128 stands for zero in the data rows.
Here is a table of points, one per row:
[ 88 111 112 125 104  87 117 124 118  95 140 101  96 132 125 141 157 143 168 113 221 155 158 116  94 146 105 145 113 109 145 121  88 102 123  99 107 136 111 107 116 125 112 105 112 123  99  91]
[ 97 141  62 104 108 164 147 187 120 231 178 200 155  79 171 138 122 111 100 122  81 134 121 124 107 129 121 115 110 126 123 116 117 118 113 107 120 131 113 130 109 125 101 120 113 131 107 101]
[113 115 127 107 108 121 123 116 115 104 129 114 120 100 111 116 114 107 107 115 107 124 112 124 108 137 123 123 116 118 114 111 146  83 126 122 123 148 136 107 101 159 146  50 142 118 255 210]
[255 231 212 158 103 132 102 106  67 130 140 120  98 117 135 102 134 102 108  87 126 125 126 107 121 112 107 128 129 110 122 116 141 118 101 137 121 101 123 123 111 131 103 112 135 104 102 113]
[125 130 134 133 120 109  83 133 214 105 166 221 205 219 255 225 160 141 151 115  98 129 106  97 141 133 121 133 121 130 105 128 134 137 124 127 124 132 121 128 125 123 132 124 121 134 131 126]
[119 131 133 126 106 124 134 127 117 116 123 124 117 110 118 125 111 106 114 114 117 126 140 132  98 163 138 125 228 212 217 249 196 231 255 182  95 125 161 131 119  97 138 123 109 122 120 126]
[ 98 106 103 111 135 118 109 144  99  71 142 124  99 115  80 131  91 161 162 137 153 128 188 101 192 125 127 122 141 133  66 129 124  98 121 117 120 120 107 123 107 110 119 107 112 139  90  94]
[110 123 131 121 132 138 136 123  80 124 101 111 180 206 191 242 113 255 119 110 146 131  69 122 114 113 126 122 118 121 127 120 114 115 122 137 117 126 129 121 113 113 129 122 119 126 113 116]
[255 207 123  85 113  99  79 116 130  85 122  83 125 116 103 109 103  98  95 113  93 115 112 120  97 133 130 123 115 100 117 115 105 110 119 107  96 129 101 119 111 111 135 109  97 116  84  95]
[123  99 115 109 123 114 127 129 116 105  91 109 112 105 112 119 120 106 115 100  96 129 120 122 117 131  99 136 117 133  99 129  90 161  92 114  95 127 110 109 145 119  84 117 158 157 216 227]
[113 115 109 130 119 131 107 113 117 116 124 103 109 119 114 110 127 107 114 104 114 125 109 118 129 119 133 102  81 126  89 148 145 163 185  80 185 107 255 151 255 142 157 128 161 113 104 109]
[125 113 126 116 114 110 129 135  95 188 139 247 219 255 118 224 161  63 142 155  96 129 118 135 123 133 123 132 116 124 128 123 113 123 124 124 136 119 118 123 121 122 129 124 124 122 118 125]
[129 210 255 187 187 125 164 167 165 150 142 149 153  96  95  97 115 112 120 106 118 129 119 131 114 108 138 126 125 109 126 122 114 131 122 104 114 125 113 128 119 137 126 116 114 111 116 120]
[107 109 115 117 128 126 114 116 105 128 103  89 172  84 129 135 114  94 250 182 201 181  95 105 167 124 118 118 135 107 116 107 134 131 109 134 112 120 117 115 111 114 128 113 116 123  98 108]
[111 126 122 122 111 129 113 127 125 114 119 111 111 115 114 115 121 110 111 117 111 122 117 121 117 124 116 131 128 113 135 137 121 114 104 123 104 113 106 140 146 223 249 246 255 225 161  97]
[105 113 119 108 125 133 123 133 131 100 111  71 148 162 177 197 202 128 196 147 108 148 174 161  79  81 119 122 129 119 131 123 137  95 106 130 111 115 130 126 113 124 106 115 123 114 106 102]
[100  84 126 108 121 113 116 126  98  88 127 109 125  80 108 114 132 109 106  95  96 114 108 132 107 130 111 131  98 108 124 120 138 110 108 112 139 102  98 109  95 108 148 168 134 130 102 255]
[118  99 115 119 127 116 119 117 102 105 127 109 117 107 113 108 128 108 105 103 115 118 116 120 114 115 124 116 119 122 116 116 125 124 114 106 118 106  95 122 115 107 161 255 141 114 255  92]
[ 93 152 184 155 159 203 138 135 154 158 120 100  74 137 112 111 119  93 120 126  93  98 100 123 108 141 106 119 101 134 104 128 119 119 102 113 105 150 106 127 102 111 127 117 109  94  97  94]
[107 129 101 142 111 119 102 108 118 118 123 111 106 124 119  99 115  99 104 119 120 117 127 106 118  91 134 117 132 115 127 110 112 115 112 130 106 137 103 150 122  76 151 124 174 115 198 255]
[157 128 174 204  99 126 105  89 131 101 103 123 115  91  93 110 125 104  88 119  91 111 115 114  91 116 129 117 118 131 100 100  99 100 113 142 103 109 135  94  90 112  96 112 109 151  84  81]
[111 153 125  90 170 146 235  81 208 200 211 187 104 111 104 124 120 117 109 115 112 128 112 127 120 109 122 137 121 121 117 115 122 134 109 133 127 112 115 107 128 105 129 111 126 137 110 113]
[146 125 133 128 147 129 111 114 120 129 104 165  61  99 167 180 122 230 194 242 219 160 173 218 134 135 158 137 164 109 125 126 113 118 134 116 146 117 121 134 129 121 122 124 135 125 133 135]
[ 88 103 119 116 111 120  97 113 110  99 123 108 108 106 104 117 107 107  90 127  98 105 116 120 100 123 113 136 123  97 132 121 155 133 113 180 163 153 133 156 255 157 109 132 103 118  98  93]
[146 139 127 128 132 119 142 129 124 123 120 127 129 117 126 114 117 111 130 111 129 133 138 126 124 125 118 124 135 139 124 107 109 124 195 177 216 255 255 164 255 187 170 247 158 134 112 136]
[133 127 124 135 145 140 161 112 102 107 137  98 246 195 180 153 174 218 167 249 162  67 167 113  87 142 125 121 142 112 120 120 126 134 129 112 131 121 119 126 129 130 119 117 137 132 121 131]
[105 119 125 120 118 127 122 114 115 110 125 101 125 125 124 101 129 136 106 111 122 154 187 202 255 231 181 125 190 130 158 109  95 100 108 126 116 113 121 119 123 124 119 114 122 112 110 110]
[116 111 118 123 110 103 123 126 117 109 131 122 115 182 153  29 116 226 166 198 144 221 151 173 123 115 107 120 116 133 120 123 132 126 111 124 119 122 123 119 112 123 124 120 112 127 106 112]
[114 113 106 118 130 127  98 119 120 111 119 100 117 115 113 105 129 112 108 104 105 118 104 120 134  87 114 131 172 170 197 193 145 202 253 158 228 177  89  94 111 137  93  89 125 126 115 102]
[231 190 162 239 141 129 209 160 139 122  91 121  98 110 122 128 117 100 119 112 103 126 111 121 133 129 110 124 103 116 127 135 134 115 110 118 147 120 101 134 121 116 122 109 115 138 117 111]
[121  96  96  94 122 214 160 146 204 166 107 241 161 152 137  82 106 116 125  59 138 105 124 126 108 116 120 121 131 103 128 120 136 105 119 121 112 111 117 130 118 128 114 115 113 119 105 108]
[101 101 122  99 118 109 121 130 110  97 119 105 104 110 108 109 133 106 103 108 103 117 109 118 113 131 137 148 103  86 128  81 141 210 170 167 197 160 206 234 117 124 133 103 126 137 107  90]
[140 142 123 129 107 133 109 128 149 141 127 128 147 118  73 175 188 255 229 200 183 158 168 100 184 132 124 121  87 136 145 134 142 142 114 144 119 126 124 136 128 139 131 130 119 113 136 134]
[158  80 174 178 211 183 161 207 209 255 203 143 119 136 116 120 122 116 108 107 134 130 138 119 123 132 127 138 129 117 122 117 129 121 131 134 124 123 126 126 125 113 123 119 131 138 127 131]
[ 97 100  72 123 184  73 169 135 154 189 114 171 111 128 140 122 127  97  72 120 115 102 118  95 117 119 120  99 119 107 118 133 116 103 108 138  99 114 123 118  96 148 125 110 111  85  87  99]
[120 127 117 119 102 124 120 128 127 118 115 106 142 113 135 124 130 115 111 179 255 118 175 244 224 125 145 151  76 159 109 134 141 131 113 129 115 130 117 121 109 126 122 121 116 129 112 115]
[112 147 108 121 129 132 115 126 122 116 124 101 104 139 116 107 116 100 116 112 125 119 122 115 120 129 130 119 118 106 125 128 121 118 122 138 126  93 136 121 103 171 113 172  80 186 251 255]
[123 116 114 120 132 120 121 122 117 112 122 112 116 120 117 110 127 103 115 112 110 117 101  98 141 181 255 210 247 255 238 201 194 149  96 103 129 126 128 140 119 128 117 120 121 125 108 117]
There is one direction along which these points spread out most. Take the direction at right angles to it along which they spread out most. Go by this last direction. Where along it does each point below lie, from 0 to 99? 50 is the average, and the first point above lies past it. One standard deviation of the points above along it is 16.
[105 113 119 108 125 133 123 133 131 100 111  71 148 162 177 197 202 128 196 147 108 148 174 161  79  81 119 122 129 119 131 123 137  95 106 130 111 115 130 126 113 124 106 115 123 114 106 102] 53
[146 125 133 128 147 129 111 114 120 129 104 165  61  99 167 180 122 230 194 242 219 160 173 218 134 135 158 137 164 109 125 126 113 118 134 116 146 117 121 134 129 121 122 124 135 125 133 135] 68
[255 207 123  85 113  99  79 116 130  85 122  83 125 116 103 109 103  98  95 113  93 115 112 120  97 133 130 123 115 100 117 115 105 110 119 107  96 129 101 119 111 111 135 109  97 116  84  95] 42
[118  99 115 119 127 116 119 117 102 105 127 109 117 107 113 108 128 108 105 103 115 118 116 120 114 115 124 116 119 122 116 116 125 124 114 106 118 106  95 122 115 107 161 255 141 114 255  92] 52
[116 111 118 123 110 103 123 126 117 109 131 122 115 182 153  29 116 226 166 198 144 221 151 173 123 115 107 120 116 133 120 123 132 126 111 124 119 122 123 119 112 123 124 120 112 127 106 112] 61
[101 101 122  99 118 109 121 130 110  97 119 105 104 110 108 109 133 106 103 108 103 117 109 118 113 131 137 148 103  86 128  81 141 210 170 167 197 160 206 234 117 124 133 103 126 137 107  90] 65
[107 109 115 117 128 126 114 116 105 128 103  89 172  84 129 135 114  94 250 182 201 181  95 105 167 124 118 118 135 107 116 107 134 131 109 134 112 120 117 115 111 114 128 113 116 123  98 108] 60
[ 88 111 112 125 104  87 117 124 118  95 140 101  96 132 125 141 157 143 168 113 221 155 158 116  94 146 105 145 113 109 145 121  88 102 123  99 107 136 111 107 116 125 112 105 112 123  99  91] 58
[119 131 133 126 106 124 134 127 117 116 123 124 117 110 118 125 111 106 114 114 117 126 140 132  98 163 138 125 228 212 217 249 196 231 255 182  95 125 161 131 119  97 138 123 109 122 120 126] 77
[140 142 123 129 107 133 109 128 149 141 127 128 147 118  73 175 188 255 229 200 183 158 168 100 184 132 124 121  87 136 145 134 142 142 114 144 119 126 124 136 128 139 131 130 119 113 136 134] 64
